In the rows, 128 means zero.
The rows of X fall into 3 groups, which share some directions, and each row is roughly a mix of its group's hidden directions.
X, 114 rows:
[[121 167 184 131  78 117  99 141 160 123]
 [ 95 124 120  90  88 130 154 148 159 183]
 [150 124 147 149 135  81  79 179 116 103]
 [165 110 125 108  92  88  89 133 181 127]
 [160  85 108 117  70  93 148 144 101 127]
 [ 87 133 114  91 120 152 101 136 114 195]
 [156 126 164 114 127 105 175  96  77 155]
 [107 140 105  87  67 148 143  87 149 124]
 [114 121 172 150  94 122 140 170 186 142]
 [147  87 156 132  64 105 108  98 108 112]
 [113 151  92 111 119 145 175 156 170 171]
 [ 99 122 160  80 155 128 172 161 156 153]
 [116 131 115  89 151 136  57 101  96 116]
 [100 169 172 153 110 174 171 124 135 127]
 [135 160 170 179 169 150 151 120 135 162]
 [111 146 152  90  85 144  68 122 158 138]
 [181 127 155 155  93  86  93 154 132 113]
 [136  90  78 138 130 109 112  85  87  95]
 [ 81  98  85 104 175 126  96 119 105 127]
 [151  86 114 131 142 103  56 124  99 135]
 [130 173 126  88 166 163 128 121  82  98]
 [116 106  76 133 172 117 176 104 105 106]
 [109  72 140 146 179  90 126 163 128 118]
 [139 135 156 136 171 102 146  77  94 170]
 [ 77  89  66  98 140 132 126 138 112 133]
 [138 142  79 129 153 129  78 116  70 136]
 [ 78 159 138 151 139 176 162 103 101 111]
 [155  80  99 120  83 133 172 153 106 146]
 [ 90 114 155 117 135 131  62 168 140 155]
 [177 164 184 154 117 143 133 109 133 161]
 [116 111 147 184 112 118 162 165 176 145]
 [108  94 107 164 100 109  91 118 176 162]
 [151 181 108 121 165 153 151 161 168 146]
 [150 144 112 168 177 103 140  78 149 155]
 [200 145 165 165 127 109 124 101 118 121]
 [ 67 109 138 154 169 122 159  88 140 136]
 [191 145  91 165 106 155 143 119 137  99]
 [169 122 118 149  71 103 104 121  88  97]
 [116 176 101  90 130 132  91  87 118  90]
 [177 109 105 145 116 124 176 160  80 133]
 [101 159 165  91 152 150 168 137  87 151]
 [117 110 103 166 153 113 170 180 164 144]
 [119 139 154 102  60 152 124 165 159 147]
 [129 101 144 139 165 105 132 192 127 176]
 [130 160 102  82 135 161 133 190 149 118]
 [156 150 169 124  96  96 103 109 166  84]
 [118 111 109 144  72 119 176 166 165 131]
 [141  92 112 199 100  93 128 113 147 125]
 [ 92 152 121 104 101 151 125  60 111 102]
 [154 175 144 144 157 155 170  79 114 128]
 [101 181 152 133 134 162  92 107 176 130]
 [125 103 178 167 153 104 163 131 175 123]
 [134 133 205 130 114 142 160 146 168 137]
 [143  91 129 174 135  93 122  70  98 135]
 [137 184 138  90 148 165 135  88  97 112]
 [147 149  94 150 104 166 182 105 116 164]
 [122 158 100  87 128 130  85 159  79 102]
 [122 133 165  67 126 126 119 106  68 138]
 [ 88 141  97 103 123 151 138 182 170 102]
 [168 140 119 144 158 100 168 139  86  81]
 [150  91 112 151 133  99 112 175  86 168]
 [170 165 176 101 116 113 157 104 142 162]
 [135 170  77 105 126 120  94 111  90  90]
 [155  65 135 112 166 107 130 134  81 116]
 [147 118 125 133 121 110  93 135  43 122]
 [117  86  60 156 147 107 113 115 122  98]
 [126 136 152 143  83 169 180 132  91 103]
 [183 135 154 142 121 102 115 154  91  78]
 [169 107 133 119 117  99 149  79  70 130]
 [134  78 112 135 139  70 158 164 144 153]
 [142 125 129 188 168 133  86  93 132  98]
 [162  79 108 188 137 110 112 119 159 124]
 [152 145 121  76 100 148 131 174 170 154]
 [133 169 190 126 136 138  94 100 144 165]
 [121 140 101 109 142 152 182 137 192 142]
 [130 114  71 163  91 130  94  99 102 153]
 [154 149 157  99 139 153  73 115  79 142]
 [147 125 145 178 158 120 107  91 119  70]
 [ 79 151 114  93  99 169 164 156 144 137]
 [152 130  90 175 103 165 110 152 158  91]
 [126 106 125 132 176 138 112  78  83  87]
 [159 161 111 100 129 143 159 187 168 134]
 [136 139  85 112 119 171 106 185 140  94]
 [147 123 165 114 132 117 169 116 166  64]
 [159  93  87  89  94 135 143 154 158 158]
 [ 87 134 151  73 160 119  84 147 129 155]
 [ 71 163 145 120 106 169 166 116 133  99]
 [143 129 150 172 196 136  87 132 141 116]
 [203 117 127 138 122 106  92 150 152 152]
 [172  99 100 168 121 126 129 105 180  97]
 [112 154 126  85  91 171 113 167 148  94]
 [174 145 147 167 143 112  72 139  96 144]
 [147 185 117  87 105 164 144 104  97 111]
 [ 86 175 166  89 147 143 159 148 146 139]
 [107 170 172 150 109 108 126 105  89  85]
 [160  84 128 106  90 102 101 157  82 141]
 [133 134  85 155 174 141 178  99 130  96]
 [155 178 169  83 111 164 133 156 128 141]
 [102 130  92  75 117 108 103 147 114  75]
 [108 112 112  90  93 102 151 168 144  76]
 [ 99 139 141 168 176 126  87 126 167 162]
 [183 141 128 135 178 107 130  98 102 169]
 [142 150 157  79 142 128 156 139  84  79]
 [ 87  69  91 115 174 114 118 132 112 128]
 [ 86 121 152 161 176 121 153 130 177 152]
 [130 166 157 131 131 178 134  76 143 168]
 [ 86 147 126 167 108 175 166 113 125  91]
 [121 130 127 147 133 142 144 116 219 133]
 [152 143 124  75 179 169 114 126 107  98]
 [ 86 128 162  92 111 172 155 159 154 153]
 [155  85 156 108  62 117 121 131 159 132]
 [112 109  87 111 106 160 186 157 108 153]
 [113 143 114 158 126 146 119 130 204 167]
 [144 149 122 123  84 101 157 145  63 105]]

Here is one row of each group, with its name. Which group are the others in?
[ 98 147  99 118  98 166  99  68 145 137] => M
[126 114 166 139  58 126 108  87 134 103] => W
[132 172 156 108 118 144 123 199 100 120] => R

[111 163 174 102 165 152 140 119 171  97] => M
[ 99 141 147 115 145 104 170 134 163  65] => R
[ 70  75 130 160 113 114 121 108 101 106] => W
[136 180 106  78  99 145 109 103 107  95] => R
[111 167 120  88 183 137 110 159 155 155] => W
[161  95 116 125  97 105  98 136  61 123] => M
[157  92 129 112 117  84  78 160 159 148] => W
[138 167  95 105 149 134 162 130  77  85] => R
[189 152 176 159 105 106 124 153 126 116] => R
[144 105  71 151  71 120 112 107 103 143] => M
[170 134 153 136 141 123  84  74  90 147] => W
